Rotation paths and how fast each direction turns (degrees a step)
Each turn is a multiple of 5 degrees from 10 to 175, or 0.
Each row of a path follows its step; steps can be skipped.
path 1
step 2: [ 0.09  2.47 -2.09 -0.27  1.27 -1.44 -0.41 -0.91 -1.67 -1.06  1.15 -0.32
  0.09  0.61 -2.53  0.35  0.57  0.72 -2.79 -2.23 -0.30 -1.72 -0.86 -0.21
  1.35 -1.93 -2.21  1.83 -0.72  1.09 -1.59  1.05  0.71 -0.14 -0.38 -1.14
 -0.37 -1.17  0.72  0.90 -0.47  1.05 -0.41]
step 3: [ 0.57  0.43  0.99 -1.56 -1.21 -1.09 -0.77  1.24  0.77  1.86 -0.93  1.33
  0.65  0.08  1.87 -1.02 -0.22  1.36 -2.33  0.78  2.34 -0.99 -1.13 -1.63
 -1.00 -0.74 -1.51  1.16 -3.04  0.76 -1.04 -1.93 -0.11  0.50  0.27 -0.80
  1.27 -1.91  0.04 -0.51 -0.13  2.33 -0.09]
step 9: [ 0.28  0.55 -0.06 -1.24 -1.18  0.72 -0.98  0.86 -0.82 -1.25 -2.11 -0.88
  2.70 -1.62 -0.86  0.36  0.64 -0.83 -0.04 -1.19 -2.48  0.62 -0.17 -1.93
 -0.88 -0.35 -4.23  1.57 -0.31 -0.16 -2.53 -0.35  0.99  1.61 -0.79 -0.16
  0.27 -0.56  0.57  0.89 -0.38  0.16 -0.83]
step 14: [ 0.98  1.73 -1.06  0.93 -0.60 -0.99  0.52 -1.89 -0.57 -0.95 -0.37  1.68
 -1.61 -0.17 -0.01  0.99  0.04 -0.73  0.40  0.91  3.24  1.32  0.78 -0.66
  0.61  0.93 -0.54  1.31  2.52  1.33  1.22  1.07 -1.63  2.04 -0.68  1.13
  1.89 -2.85  0.08  0.15  0.51  0.33 -1.15]
step 16: [ 3.59 -0.44  0.39 -0.48 -0.97  2.46 -0.44  1.49  2.06 -1.43  0.21  1.39
  2.47 -0.46  0.44  1.27  1.42 -0.32 -1.03  0.23 -1.47 -0.58 -0.09 -1.15
 -0.07 -0.33 -0.76 -1.38  2.18  1.26 -1.11 -1.84  1.67  0.16 -1.32  0.39
  1.56  0.55  0.12  0.38  1.30 -0.56  1.85]
step 18: [-1.35 -0.05  1.11  2.01 -0.76 -3.01  0.11  0.62 -0.52 -0.44 -2.41  0.10
  1.55 -0.83 -1.98 -0.32  1.67  0.42 -2.10  0.79 -0.32  0.18 -2.96  0.58
  0.33 -0.96 -2.15  2.68  0.33  1.17 -0.72 -0.47 -0.17  0.03 -0.64 -1.21
 -1.15  0.14 -0.22 -0.70 -1.96  0.46  0.39]
step 19: [-0.54 -0.05  0.60 -0.69 -1.36 -0.02 -0.72  0.95  0.47  3.38  1.51 -0.08
 -1.00 -1.24  0.71 -1.50  0.69 -0.42 -2.41  1.40 -1.45 -2.45 -0.22 -1.07
  0.50 -0.81 -0.05  2.68 -0.13 -0.90 -2.08  1.17  2.01  1.69 -1.32  0.60
  1.43 -1.10 -0.22  0.67 -1.34  0.03  0.71]
step 24: [ 0.53  0.24 -0.17  0.40 -0.28  0.30  0.87  1.88  1.32 -3.17  0.31  2.42
  2.51  1.56 -1.07  1.17 -0.09 -1.02 -0.76 -0.06  0.41  0.75 -0.62  1.93
  0.71  1.19 -0.72  1.80  1.44 -0.56 -1.43  1.35  0.03  1.82 -0.56 -1.61
 -0.20 -0.46  0.23  2.19  2.08  1.93 -0.02]
Directions:
[-0.85 -0.12 -0.41  0.27  0.26 -0.31 -0.32 -0.37  0.09 -0.45  0.23  0.08
  0.23 -0.03 -0.46  0.09 -0.05 -0.71  0.49 -0.85  0.66 -0.13 -0.19  0.07
  0.38 -0.26  0.45 -0.28  0.42  0.39 -0.26  0.10 -0.28  0.45  0.24  0.38
 -0.14 -0.21  0.03 -0.16 -0.27  0.72  0.45] | 115
[ 0.30 -0.37 -0.06  0.12  0.07 -0.41  0.23  0.27  0.34 -0.09  0.12  0.61
 -0.87 -0.09  0.16  0.15  0.00 -0.08  0.51  0.30  0.54  0.46 -0.49 -0.24
 -0.89 -0.49 -0.43  0.60  0.05  0.14  0.31  0.20 -0.48 -0.21  0.34 -0.50
 -0.52 -0.01 -0.25 -0.35 -0.03  0.54 -0.08] | 100
[-0.44  0.51  0.30  0.40 -0.52  0.31 -0.49 -0.68  0.09  0.19  0.04  0.00
 -1.00  0.32 -0.11 -0.09 -0.02  0.44  0.45  0.24  0.17 -0.04 -0.30 -0.30
  0.14  0.27  0.54  0.29  0.03 -0.08  0.12 -0.87  0.03  0.24  0.32  0.43
 -0.13  0.10 -0.29  0.50  0.72  0.04 -0.33] | 45
[-0.41 -0.24 -0.37 -0.06  0.33  0.39  0.44 -0.36  0.52 -0.13 -0.07 -0.46
 -0.28  0.37 -0.20 -0.19 -0.39 -0.21  0.06 -0.16 -0.04  0.16  0.01 -0.28
 -0.67 -0.41  0.25 -0.01 -0.53 -0.82 -0.66  0.34  0.71  0.18 -0.15 -0.29
 -0.44 -0.60  0.12  0.68 -0.28 -0.26 -0.27] | 170
[ 0.11  0.18  0.36 -0.51 -0.14 -0.70  0.06  0.16 -0.10  0.11 -0.55  0.02
  0.03 -0.86 -0.09  0.30  0.07 -0.29  0.27 -0.03 -0.46 -0.14 -0.33  0.60
 -0.56 -0.04  0.37  0.21 -0.28 -0.15 -0.75 -0.44  0.13 -0.51  0.54  0.33
  0.28 -0.39  0.41  0.46  0.40  0.39  0.44] | 115
[ 0.48 -0.37 -0.20  0.37  0.40  0.49  0.12 -0.38  0.36 -0.18 -0.27 -0.07
 -0.16 -0.51  0.02  0.08 -0.39 -0.70 -0.29  0.46  0.13 -0.71  0.46  0.53
 -0.14  0.02  0.34  0.19 -0.18  0.05  0.33 -0.27 -0.81  0.36  0.18  0.36
 -0.10 -0.08  0.72 -0.26  0.13 -0.23 -0.75] | 45
